In the data rows, the value 128 means zero.
Here are some points:
[158 182  89  78 119  95  76 154]
[159 108 125 165 106  93 184  39]
[177 142 143 124 140  98 164 108]
[ 60 160 122 107 158  34 107 158]
[161 193 147 139 153 133 122 145]
[128 101 130 126 105 121 179  59]
[108 190 146 149 179  69 105 158]
[109 129 127 137 118  21 145 106]
[167  43 130 122  82 247 122 127]
[101 130 137 139 132  99 114 132]
[149 189 124 162 154 116 100 162]
[146  33  93  95  32 166 137  64]
[150 126 104 209  93  95 138 102]
[ 47 118 155  11 203 172  97 199]
[ 45 156 106  91 121   5 107 137]
Then 12 other points, each followed by its number:
[111  86 129  86 117  86 163  84] 0
[115 115 105 145 101 108 155 103] 1
[120 111 120 146  94  96 163  85] 2
[ 72 153 138 106 149  18 140 129] 3
[183 171 128 246 103  37 130  86] 4
[136 180 152 143 187 103 123 140] 5
[113 174 129 115 177  35 103 129] 6
[102  85 116 122  78 119 151  95] 7
[147 177 139 117 168 104 135 119] 8
[149 127 115 168 113 177 102 144] 9
[159 128 127 156 109 125 152  95] 10
[221 149 132 160 121 127 123 129] 11
Which two of these numbered points are nearest to each point below, ignoring the 3 directions in which the first points spread most? Their numbers follow each, nearest first.
[ 95 195 118 181 179 113  68 184] > 9 4
[135 142 154 104 178 150 129 123] > 5 8
[ 83 116 145  89 166 164 112 174] > 2 7
[ 97 191 131 124 187  72 125 136] > 5 10
[143 151 133 103 166 166  99 183] > 10 2
[101 213 113 180 169  71  90 185] > 9 1
Now 12 new points, numbered from 0 again:
[147  51 134 141 106 199 136 100] 0
[220 169 131 170 132 150 113 152] 1
[141  91 108 152  74 171 163  97] 2
[166 108 121 115 108 214 128 127] 3
[ 93  92 112 115  84  41 166  80] 4
[173  82 136 108 133 197 123 105] 5
[142 144  88 176  98 158 108 127] 6
[ 90 137 147 111 139  92 141 131] 7
[ 93 136 127 115 145  76 116 140] 8
[ 76  83 106  47 115 154  94 170] 9
[ 75 221 127  95 211   0  90 182] 10
[ 64  99 153  22 163 207 111 203] 11
The same question for these:
[156 143 135 145 123  58 179  85] > 4 7
[ 81 123 163 129 179 209  93 184] > 0 7
[127 143 136  85 155 106 141 128] > 10 4
[119  77 127  62 106 153 149 107] > 4 10
[181 124 113 165 110 178  87 143] > 9 6
[ 57 126 172 123 190 198  90 194] > 0 7
